The rows below come in pairs that one turn or mirror swaps. Which row does each named row swap with?
zosa: [ 22 -12 -12  19   2  -6 -16  37  -3 -17  -1   9   1  14   3   6  15   2
  11  -4 -13  30  -6  -9  22 -28   5  13  11  -3  -3  -1   9  21  16  -8
  -5 -16   5   8 -24 -34]
fadop: [ -1   3 -19  14   6  -6  -1  18 -10 -11 -19  15  27  43  21   3  10 -12
   9  -6   0  18   8   9   1  24   2   5 -17   0 -17 -25 -12  21  17 -12
 -30 -39  -3   3 -16 -20]
nas: [ 19   4  -6 -23   1  -8 -15   6   2 -39 -29   0  16  13  22   0   8 -14
  17  -2  -3  20   6   0   5   9  15 -17   3  -2 -11  -9  21  34   4 -12
 -27 -23   6   6 -13 -21]
Gis: [ 18  -5 -10  29  -1  -7  -8  29  -4 -13  -6 -13   1  11  19   6  12   2
   2 -20 -12  18  -5   6  27  -1  10   7   4   0  -8 -15  26  43  11 -17
 -24 -19  15  12 -21 -20]
Lep: [ -6   9 -23  28  -3   2 -22  21 -10 -23 -21  -5  33  10  11 -24   7 -17
  -3  -6  -3  15  -3   9  -7  -1   3  19 -11  -1 -21   1 -21  29  10 -11
 -23 -20   7  31  -7  -9]
Lur: [  3  -5 -14  17   3 -14 -27  19  -6 -31  -5 -12  15   1  27 -11   9 -17
 -15   1  -9  26 -13   9  13 -11   7   5  12  -4 -11  18 -16  43  -6 -16
 -17 -18   7  32   4   0]
dinin: [ 11 -15  -9   2  12 -17 -16  22  -2  -9  20  17  -3  30  29  15  15  -6
   0   9   7  40  -7   1  18  -8   2   6  15 -10   1   0 -10  34  -4  -8
  -5 -24  -5   9   3  -9]
Sifo: [ 17 -14 -10  -9   5 -14 -12   9  -7 -13  -6 -12  21   0  33   7   5 -22
   1   6  27  43  -3  -8  13  -9  10 -27  18  -9   3  -5   8   8 -14  -9
 -13  -6  -1  18  -2 -16]
vene: [ -1 -15 -18  -7   6  -7 -13  24 -14   0  14  -4  12  10  20 -16   5 -12
 -12  -2 -24  29   5   2   3 -36   4  -7  -1  -4  -9  -8  -5  -5  -7 -10
 -16 -37   2  29 -12   6]
Sotin: [-19 -23 -39  -7  -7   2  -1  32 -16   7  -4  13  19  22  16  -4   8 -18
  11   5   8  35  -7  13  13 -22  -8  18   6  -7  -7  -6   3  13  -8 -13
  -6  -7 -10  24 -18 -16]
zin: [ -7 -11 -27   8  -5   2 -15   4 -11 -19   3  -3  37  29  25   0   6 -26
   8  21  20  35   3   2 -16 -13   1   7   6  -6 -18  -3  -9   6 -12  -7
 -21 -45 -10  30   5 -24]
Sato: [  0   3 -27  19  -1   2   3  29 -15   9 -27  -3  28  10  19  -8   1 -13
  16 -14  20  27   1   7   5   3   8 -10 -11  -5 -13 -29  13   4   6  -7
 -22   4   3  16 -22 -26]
genul: [  3 -14 -28  12   3  -3  10   6  -2  24 -25  -4  17   1  22  10   9 -17
 -12  -2  15  22  -5   9  10  -1   5  21   9  -1 -11  -4  16   0   3 -17
 -26 -24   1   3 -30 -14]
bul: [ 18   6 -14   3  13  -4  -1  -7  10   2 -21   3   5  -1  35  10   5 -11
   7  19  24  30  -2   9  -9 -10  21   3  12  -6 -21   4  20  12 -12  -4
 -26 -26   0   4  -4 -20]
dibe: [ -4 -12 -27   9   2  -8  -3  19 -16 -34 -22   4  36  34  33   7   7 -20
  16  18  -8  31   7  12   0 -10   8 -17   3   1 -20   0  -9   2  -2 -15
 -30 -49  -9  18 -10 -35]
Panu: [ 10  10  -9  -1   9  -3 -14  21  -8 -12  -5  -2   9  10  20 -21   2  -2
   3 -10 -31  17  12   6  -7 -22  17 -16 -16  -1 -21 -18   6   6   3  -5
 -28 -37  11  20 -13  -3]

fadop swaps with dinin
zin swaps with Gis
Lur swaps with Lep
Sifo swaps with Sato

The rows below come in pairs that one turn or mirror swaps. Which row does each named row swap with?
rak: [ 12   3  -8   8   0   7  13  15  -5   8  15   2   0  -8   8  19  -3  -2
   5   7  -8  -1  17   1  12  -1   2 -16  -1  24  11  12  -8  -6 -20  -3
   1  13  -9 -22   4  -8 -11   1  16]
zefo: [ -3  -6   9 -15  -4  -5 -14   1  14 -10  -9  -4  -8   5  -7  -6  12   7
  -5 -13  -4  -8 -23  11 -10  -6  14  14  17 -17  -9  -9   0   8  23  -7
  -7   2   6  13   6  -7  15  -2 -22]
godor: [  7  -3   4 -20 -15  -5   8 -19  19 -15   2   9  -3  -8   3 -22   9  12
  -3 -10   7   0 -11   7  -3   0  13   4  12  -3 -15 -12  -5   7  26 -12
   1  -7  -5  10  12 -13   7  -2  -8]
miki: [-11   0 -16  -6   2 -11  -5 -24  12 -10  -2  -2  11  -4  -8 -24   2   4
   4  -5  -2  -2 -19   7  11   6  12  26   7  -7 -12 -12 -10  -6   4   4
  -3  -5   9  12   2   5   4   7 -24]
baze: [  9   1  -5  11   2   2   0  22  -9  12  10  -7  -1  -2   4  29  -2  -8
   3   6 -13   1   9   4  10  -9  -2  -8  -4  15   9  15  -6  -3 -27   6
  -4  17  -4 -20  -2  -4  -9   3  12]
peza: [ 21  -4  -4  -7 -18 -13   6  13  -2   6  10  -9  -6 -12  14  15   6  -1
   4  -5  -3   8   3   9   6 -20  -1 -13  -3  11  -6  13 -16   7 -23   4
   0  14  -1 -13   4 -11  -9   2   7]
Lopir: [ -5   2  25  -3  -7  11  12 -15   8 -14  -5   6   5   3 -11 -20  -5   0
  -2   1  13  -9  -8 -10   0  17  18  15  11  -7  -7 -18   3  12  32  -9
   9 -20  -6   7  -3   1  14   2   5]
felet: [ -4  -6  16  -2 -11   1  -4 -30  11 -22  -3   6   9   3  -2 -17 -11  11
  -5  -7  13   8 -13  -4   1  -2  -1   4   0 -11 -21  -4 -11  13  26   6
  10 -12  -8  15   2  -5   4   5  10]
Keta: [ -1  -2   3  17   0  12   2  -9  -7  -3   8   0   2  -1  -1  14 -25  -5
   8   6   2  15  15  -9  16  -2 -16 -16 -18  10   2  14 -16   0  -6  11
  10  -3 -10  -7  -6  -1  -5   8  25]
zut: [ -6   5 -24  15  13  -3  -3   1  -5   9   7  -6  13  -5  -5   8  -7  -6
   9   8 -11  -3   3   3  21   7   3  11  -5  11   8   5 -12 -14 -31  10
  -3  10   7 -10  -3   8 -10  10  -6]
vus: [ -5   1  15  15  15  20   0  30 -10  12   2   1   1  15  -6  24  -6  -6
   2  12 -10 -13  10  -4   2  12  18   2  11  12  19   4   8   0  -1 -12
  -2   9  -1 -20  -9   1   9   4  12]
tidi: [ 17  -7   2 -21 -26 -19   5  -4  11  -5   4  -5  -8 -11  11  -6  14   6
   0 -12   4   8 -13  12  -3 -19   5  -1   5  -4 -21   1 -15  14   2  -1
   1   4   1   4   7 -12   0  -1  -7]
kefi: [ -1   7  16  20   7  22  15  12 -11   8   5   2   7   2  -8  14 -16 -12
   5  15   1  -8  16 -13  13  16   7  -2  -1  16  16   1   2   1  -6  -3
   9  -3  -8 -19  -9   4  -2   6  27]
Guke: [ -1   5 -15  15  11   1   5   8  -6   6  14  -1  12  -5  -4  14  -8 -12
   7  20  -9   0  10  -2  19   5   0  -2  -3  16  13   9  -5 -12 -28   8
  -4  12   5 -19  -6   5 -10   6   3]
kis: [ -3   3  13  10  16  18   1  30  -7  12   3  -5  -2  18 -11  23   0 -12
  -1   5 -10 -22   4  -1   5  16  16   4  12   9  19   4  15   3   5 -11
  -1  12   1 -16  -6   1   9   4   5]
galif: [-10  -4  23  -7   4  11  -2   4   9  -6  -6   5  -2  16  -9  -7   3   5
  -5  -1   1 -13 -12  -1  -8  12  26  18  21  -9   0 -14   9  11  34 -18
  -1  -6   2   3  -3  -2  21   0  -7]
bug: [  1  -7   8 -19 -15 -11  -5 -14  16 -14  -4   1  -5  -1   0 -14  10   9
  -4 -13   3   2 -23  10  -5  -9  12  15  11 -14 -20 -10  -4  11  24  -3
  -2  -5   1  14   6  -8  11   0 -16]
pila: [  2   0  -3  10  10   6 -10  32  -7  14   2  -9  -5   5  -3  31   1  -7
   1   3 -18 -10   5   6   4  -7   2  -5   4   8  16  14  -2  -4 -20   1
  -7  21   1 -15  -2  -3  -3   2   2]
lun: [  2   0   6  21   2  11  -1  -2  -8  -2   8   0  12   2   1  17 -20  -1
   1   8  -1   8  12 -10  13  -2 -12 -13 -13  12   1  15 -13   3 -13  14
  10   4 -12 -12  -4  -3 -11   7  31]
tugin: [ -5  -7  11  -1 -12   5  -1 -32   9 -21  -1   5   0  -2  -4 -15 -16   6
   3  -5  12  15  -5  -5   5  -2  -8  -1  -7  -8 -17  -1 -14   8  27   6
  10 -17  -8  13  -1  -3   8   5   7]
gep: [ -7   0  -5 -13  -5 -11   3 -25  17 -19   2   4   9  -5  -7 -26   5   3
   0   3   5   0 -18   4   5   5  13  18  12 -10 -13 -14  -3   0  18  -1
  -3  -8   8  12  -1   1   8   3 -22]
goz: [ -8  -1  21  -7   6  10  -1  11   8  -2  -5  -1  -5  18 -13  -1   8  -3
  -6  -5  -2 -23 -13   2  -5  16  24  18  19  -7   4 -10  15   9  31 -17
  -2   0   4   3  -2  -2  19   2 -11]

vus swaps with galif
Guke swaps with gep
tidi swaps with peza
Keta swaps with tugin
zefo swaps with pila
Lopir swaps with kefi

The rows below come in pairs that one turn or mirror swaps. Which row does each named row swap with?
Laf: [  7  -1  17 -18 -10 -22   0 -13  -4   8  18  -9  -9  -1   8  12 -25  -7
 -12 -16  -2  -6  -6  -6   9 -12 -12   3 -16  -5 -33  -2   4  -4 -13  -7
  16  32   3  13  -9  -4 -19 -33 -10  -3 -24 -38  17 -21  -2  14   8   5
   5  15   8   6 -16 -11]
tese: [ 12  -8  12  -5 -13 -25   5  -4   3   4  21  -9  -1   0  17   7 -21 -13
 -19  -4  -7  -6 -19  -3  -5 -13 -19   1 -18 -17 -30   5   0 -11  -3 -18
  15  36   2   2  -7 -16 -10 -32  -6  -8 -17 -28  20 -25   4  10   1  14
  -6  16   1   9 -30   2]
kamek: [  4   1  14 -16 -10 -10  -7  -9 -18  13  16  -5 -18 -13   7   3 -23  -4
 -10 -36   1 -11   0  -1   6  -9   3  15 -11  11 -24 -13  11   7 -26   0
  13  16  -8  21 -14   6 -28 -18 -13   0 -20 -38  16 -17 -12  17  -2  -2
   8  17   4   8  -8 -18]
datag: [  8  -3  -1   8  -5   5  31  -2  -8  26  31   5 -17  -2   0 -43  -5  -3
  -3 -25  -9  -9 -23  -3 -14 -10  21  26   9  15  10   0   9   3   0   8
   7  -9  11  10  -2   7 -23  29 -10 -14   2 -17   1 -17 -16   4 -14  -7
  -9  -2   7  44  14   0]
doz: [ 18  -8  -5  17  -9   3  38   0   4  17  32  -1  -8   8   8 -45 -12  -7
  -8 -16  -5  -8 -40  -1 -21 -13  12  19   5   4   9  12   1  -3   5  -6
   9   0  15  -2   3  -8 -12  23  -4 -16   7  -9  12 -16  -7   4 -22   0
 -27  -3   5  51  -2  15]
bire: [  9  -1  -5  -1 -13  -9  10 -14 -17  30  32   7 -18  -2   1 -41 -24   9
  -4 -34  -3 -13 -10  -5 -17 -12  22  26  -2  22  -4  -5  18   3  -9   7
  18  -2  11  22  -8   3 -37  14 -26   6 -14 -21   5 -15 -10  11 -18 -16
  -3  -4   4  41  12  -6]
kipu: [  7   1   2   3  -5   8  18  -4 -17  23  24   3 -22 -10   4 -31 -14   2
  -3 -40  -6 -11 -15   3  -9 -12  24  28   6  26   4  -9  12   9 -17   9
  10  -9   1  18  -7  12 -29  17 -14  -7  -3 -24   8 -13 -20   9 -17 -11
  -5   5   8  33   8 -11]
Gof: [  4  -2  18 -22 -10 -22  -6  -9  -8  11  21  -9 -11  -8   5   7 -19 -12
 -13 -19  -1  -7  -3  -7   8  -6 -11   7 -19  -8 -32  -5   9  -2 -12  -5
  13  29  -2  14 -12  -3 -23 -23  -8  -2 -24 -38  14 -25  -7  14   9   7
  10  18   3   6 -12 -10]
zov: [ 16  -9  -7  23  -8   0  41   2   2  19  31   5  -6   5  12 -41 -10  -3
  -9 -10 -15  -8 -39  -1 -26 -17  12  17   9   4   9  10   1  -7  10  -5
  11   0  15  -1   2  -8 -11  17  -8 -20   7  -8   8 -18  -7   1 -21   1
 -24  -3   6  45  -6  13]
Bozu: [ 15  -8  15 -11 -16 -23   1  -6   4   3  22 -15  -1   3  13   5 -25 -16
 -19 -11   3  -5 -20  -4   0 -10 -19   2 -21 -17 -31   7   0  -9  -8 -20
  14  37   3   1  -6 -18 -12 -28  -2  -7 -18 -29  24 -23   3  15   1  14
  -9  16   1  14 -27   5]
misa: [ 11  -3  -5  12  -4   5  39  -6  -4  24  29   6 -15   4   3 -40 -10   3
  -1 -22 -12 -10 -28  -3 -15 -16  20  21  13  19   9   4   6  -1  -1   7
   9  -8  15   9   2   6 -20  21 -12 -13   3 -18   3 -14 -12   4 -15 -10
 -15  -6  12  45  11  -1]
ket: [ 16 -11  -4  22 -11   4  39   0   4  19  32   2  -6   6   9 -41 -11  -7
 -14 -12  -9  -6 -39   2 -19 -14  14  16   8  12   8  14   3  -7   2  -3
  13  -1  18  -1  -3 -10  -6  19  -7 -20   7 -10  10 -18  -5   2 -19   5
 -24  -5   3  48   1  15]
zuv: [ 13 -10  16  -6 -17 -21   4  -6   4   5  21 -12  -1   0  14   8 -23 -16
 -25  -6  -2  -4 -19   0   3 -11 -16  -1 -18 -11 -31   9   2 -10  -9 -18
  19  35   6   2 -12 -20  -5 -31  -5  -9 -16 -29  22 -25   6  11   3  18
  -7  13   0  11 -24   6]
dor: [  7  -1   7 -17 -15 -25 -12 -18 -17  21  26  -1 -16  -5   4 -12 -33   4
 -10 -30   1 -12   3  -8  -4 -10   3  16 -18   9 -28  -7  18   2 -16  -1
  22  20   2  24 -13  -2 -35 -17 -25  12 -28 -32  13 -19  -4  17  -5  -8
   6   8   1  19  -3 -12]
kufom: [ 24 -12  -3  23 -19  -3  35   2  12  16  33  -2  -6   6   9 -29 -12 -14
 -10  -6  -6   0 -47  -1 -20  -8  15  14   0  -7   7  14   0 -17   8 -15
  10   5  14  -5   0 -11  -3  16   0 -25   2 -17   9 -18  -1   7 -20   3
 -26  -3   8  48  -7  12]
Fegim: [ 22 -11   9   2 -23 -21   9  -3  12   6  26 -13  -2   2  12   6 -21 -21
 -17  -1   0   1 -31  -3  -5  -5  -8   2 -19 -24 -22  11  -1 -21   0 -26
  14  32   4  -3  -7 -18  -1 -22   2 -18 -16 -32  19 -23   6  14  -3  13
 -14  10   5  22 -25   5]

doz swaps with Bozu
Laf swaps with misa
kufom swaps with Fegim

